Each path below is one point turned by a fixed rotation once a step. After each direction that follows a path, write how fast that rotation turns it, in degrees each step (0 if it stays still).
Each turn is a multiple of 5 degrees from 10 to 175, or 0.
Each row of a path follows its step; steps can be skipped.
Rotation 1:
step 0: [ -3 -25 -31   5  12 -27 -10  20  39   0  -9 -11 -10  30   4  69  33  20
   1 -13 -27   7  -5  67  -4 -34  21  13 -26  24 -19 -11 -31  16  -7 -13
   4 -25 -43 -44 -15  -3  14  -5 -11  -1  21   6  14  12 -32 -24  14   5]
step 1: [-27  -7  15  48 -12  13 -15  32  19 -38   5 -26  -9  18  28  11  32 -14
  11  17  22 -13  18 -25 -35   0   3  45 -39  14   0  -7  28  -9  -4  -6
  12  -6  14  24  17 -35  36  49  14 -13  -3  35   8   5  11   9 -68   8]
step 2: [ -2  11 -33  36  11  18   8 -12  -2  23  -1   2 -44 -15  -5   3 -43 -18
  13 -42 -18  -6  29  32   9  48  14  56  18  45   2  15  55 -20  21   7
 -35  23   2 -15  27  -4  -2  -3  34 -11  -8   5  -4 -15  -5 -30  20 -10]
step 3: [-15  25 -11  31  14  24  14 -38 -24 -11 -39 -44  29  18 -10   3 -11 -23
  38   4  13  33  -1 -35  13   9 -34  -6   5 -29 -12 -36   7  -6  34   2
 -30 -20 -18 -24 -37 -55  28 -21  -7  37  10 -12 -22  -8  -7   7  17  20]
step 4: [ 17  19   9   4  22  -2 -34  -5  53  17  -6  -7  -9  38 -27  23 -37  19
  13 -13  -3 -18 -12  11  -1 -14   7 -28 -11  31 -11  27 -17 -26  19  -4
  37 -14  -3 -25 -40 -36 -17 -43 -44 -23 -10  11  11  28 -37 -32 -32 -23]
step 5: [ 18 -29  14   0 -36  -8 -10 -15  25 -41  34   6   8   9  -4  -6   5 -24
 -23   3  46  -8  30  20  -6  -6  25  31 -40   4  15 -17  -1  35   5  -3
 -20  39   1  11 -26 -58  10  -2   3  37  -2  33  42   7 -19  45 -23 -20]
step 6: [  0  23 -26  24 -43   0  -7 -14   6 -24  30   2 -37  37  -1  -5  17  -5
  50  20  -8  28   7  18 -23   2  11  28  25  24 -12  23  -1  14  44  -5
   1  25   9 -38  37  44  20  11   7   8 -28  25  15  12  -1 -38  45 -25]
step 7: [-14  34   2  34  20  11   2 -25  -5  16 -23  26 -16   2  22  27  39  -6
   3 -19  45  15  50  -9 -36 -15 -54 -24  30  11  20 -38  25  -1  13   0
   2  17  -8   4 -50  -1  39  -4  32  10   7  12 -28  13   9 -10  -7  31]
step 8: [  3  12 -46  19   8 -32  22  30  43   1 -37 -29 -38  14 -11  35 -22   3
 -16  27   5   8   6  33  34  -4  -9 -11  22  41 -22   5   7   3  12  26
  21   0 -19   9 -22 -48 -15  16 -26 -43  47 -18   1  17  -8  -5  24 -13]
step 9: [ -2  -5   8   7 -26  40 -30  21   3 -34  -5 -15  -1  -9  19  12  -9 -23
 -32  23  16 -23  15  -9 -52  39  13  44 -20 -28 -36   9  -7  32  33   4
  36 -21  10   5 -25 -66 -10  -8  10   6 -22  -1 -37  -8 -19  22 -10   2]
step 10: [-15  41  23  -9 -26 -15  15  10  17  22  26  -7 -22 -17 -12 -44 -27  14
   4  -8 -15 -21 -15  26  -5  25  -4  13  18  22 -20 -23  33  15  55   7
 -32   0  17  -3 -13  -7  10 -10  -4  14 -55  24  32 -13   0 -62   1 -44]
Directions:
[ -5  -3   1   4  -1  -2  -5   3  -2   3  13   9  12   0   0   5  -4  -7
  -1   0   0   3   2   4  10  -6  -8   8   0   4  -8  -6   8   0   2  -1
   5  10  12  -4  16 -11 -16  -2  -1   2   4  -8  -8  12   4   5   4   1] | 110
[ 10  -6   9  -2   2   1  -3  -5   0   6   7  -5  -9   3  -4  -4   2   6
  -1   1   9  -2  12  -1   6  -1   0   0  10   5  -3 -12   9  -6 -11   1
   2 -12  12  14  -2   2  -3  -5   7   2   3  -3   2   4  -6 -14 -11  -6] | 125
[ 14   4  -3 -12   3   4   2  -6   1  -9  12   0   7   8  -5  -3  -4  -3
   3  -8  -4  -6   0  -1   6   3  -2  -8  -2  -6   7   0   7  11   8  -1
   2  -8   0  -8  -3   3   0 -13  -6   2  -8  -3  14   9   9   8  -7  -5] | 55
[  1   6   4  -9   3  -4   3   1   6   2  -3   4  -2   1   3  -1  14  -2
   8  -4  -2   1  -3 -14  -1 -14   7   8  -3 -15   4   0   7   1   1   2
  -2   2   7   8  -6 -18   2  -5  17   0   0  -2   3  -1   0   7   6   5] | 170
Rotation 2:
step 0: [ 41  12  12  27 -21   6  -5  -4   6 -24  -5  10 -28  30   3 -39  34  26
 -28   8   3 -47  55 -42  12 -17 -15  -8 -10 -10 -32 -11  -9 -21  14 -13
  -9   4 -27  -7  38 -10 -33 -22  12 -15   5 -33 -23  -4 -19 -29  14  47]
step 1: [-28   7  13  37  25  10  -3   9 -26  -2  -2 -45 -21  12  30   5 -17  12
 -19   5  25 -42  31  10 -34  33 -15  17 -45  13   1  11   1  54 -12 -16
   0   1   7   8  19 -12  10   6   7   0  62 -18   5  47   9 -11 -44  -1]
step 2: [-10 -10   1  -8  34   6 -10  38  -5  11 -23  11 -23 -29 -68   8   2   3
   5  -8  13 -16 -31  35  -6  18  -7  12 -33 -22  -8  21  34 -36  16 -34
  -9   7  -5  13 -37  19  28  -6 -33  27  23  25 -18  58   7  23  17  -8]
step 3: [  3  24 -10 -28   2  -7 -23  11  15 -36 -13   8  -5   3  27  11  -7  13
 -31 -14 -18  -6 -63 -41  -4 -30  -6  10 -48   9  22  -3  47 -45  14  -8
  27 -19  -9   2  -1 -23  -6 -16 -51  -2 -42  25  30 -29  14   2   4  10]
step 4: [ 10  33  13 -14  -5  44  35 -38  -9  20   0  50   4  -2  28  57  -8  32
 -23  -9  -4 -17  10  -9  22 -16 -15 -11  35  36  48  -5  -5   4 -13  17
  38  -7 -32  33 -23   0   3   5  20 -10 -19 -13   9   9  20  -4 -45   8]
step 5: [ 35  -9  35  16  15   2   2 -43  -2  26  12  14 -21  34 -41  -9  26 -10
  25 -15  17   6  19  19  19  22   4 -46  10  24 -23  16  36  33  19 -38
  -7 -15 -17  11 -26 -11 -52 -21  31 -30   3   9 -32 -22  26  -8  -6  12]
step 6: [ 13  43  11  28 -37  -1 -51  -3   6 -43  -3 -30 -43   6 -31 -14 -40  -1
  15  10 -17  -5  11   7 -47  11 -13  26  21 -15 -16 -10  34  16  -8   6
  -9 -22  25 -25 -20 -10 -14  10 -13 -42  46   5  -4 -23 -21  -5 -26  -7]
step 7: [-35  39 -16 -13 -16   5 -17 -12 -34   7 -41  -2  31 -24 -30   7  27 -16
 -22 -12   6  11  14 -25 -61  13  16  21 -15 -17   9   5 -14   1  -1   8
  26  43  30   2 -55 -13  37  18 -17 -12   7 -34 -20  26  20   5  19 -16]
step 8: [-55 -10  16 -43  11 -27 -35   9  -4   5 -13   7  30  -3  -3  19  36  10
 -16 -45   4   3 -22  -5  14  57  31  10  22 -14  22   3   0  -6  15  -7
 -11  -4 -14 -20  15  12   1 -20 -23  -7 -50  36  -4   4   9 -39   3  52]
step 9: [ 31 -14 -10 -27 -13   8  10  18   6  -3  32 -11 -28  -9  27  24 -17  28
 -20  11  16  11   5   3  29  27 -17  -1   2  49  15 -80 -22  -4  25   5
  53   3  -6 -40  -3  36   4  -1   1 -31 -10  38 -12 -22 -12 -21  -5   3]
step 10: [ 48  20  22   0  45   6  38  17 -25   0  10   7  31  -3  -6  30  -2  16
   5  53  17  37  19  32 -21   7  13 -28  -2  20  -5 -19  15  52 -11  -4
  -6  25  17  13 -28 -42 -15  35  22  12 -11  14  12 -28 -27  17  12   4]
Directions:
[ -1   4 -10  -9  -2  10  -6  -3  -3 -16   2  -7  -1  -6  -1  -1  -8  -4
   5   3   7  10  -9   1 -12 -10   5  -1  -2  -2  -2   8  -8  -6  -4  -6
  -8   1   1  11  -7  -4   1  -2  -3   7  -3   6 -15   0  -6  10  -5   6] | 85
[ -3  -8   8   6   5   0  -4   5  -5  -8 -10  12 -12   0   2  -6  -5  -1
   8  -4   4  -3   5  -8   0  -8  -8   2 -14  -8   9  -3   5   0  13   4
  -4   2  -7  12   9   4  -1   7   8   5  -6  -3  -4   2   4   4 -10  -6] | 20
[ -6 -10   2   4   3   3   9  -4  -6   7  -1   8 -10   2  -5  -4  -8  -5
  -7  -8   5  -2  -1   4   0   9  22   1   8  -3  -8   2  -1  12  -2  -4
  -7  -3  -5   1  -7   4   1   1  -6  12 -11   0   4   4  11   8   2   2] | 120
[-13 -18   4  -2  10   0   2   0 -13   4  -4  -1   4   1  -6   7  -5   0
   5  -3  -8   4  -2   5   5   2  -6  -8  -2   0  -5   4 -12 -11   0  -3
  -5  -9   0  -3   0   3  -3  -2  -1 -13  13   5  -3  -5  11  -2 -10   3] | 110
[ -7   3  -7  11  -9  -8  -3   0  -1  -3  -5  -2  -6  -1  -7  -5   5   6
  -1   5  -4   1  -4  -5  -2   0  -5  -2   7 -17  -8   1  -8  14 -10 -11
   2   6  -6   7  -5   4 -10  -8  11  -4   5 -11   2  -6   1  -5  -4  -2] | 60
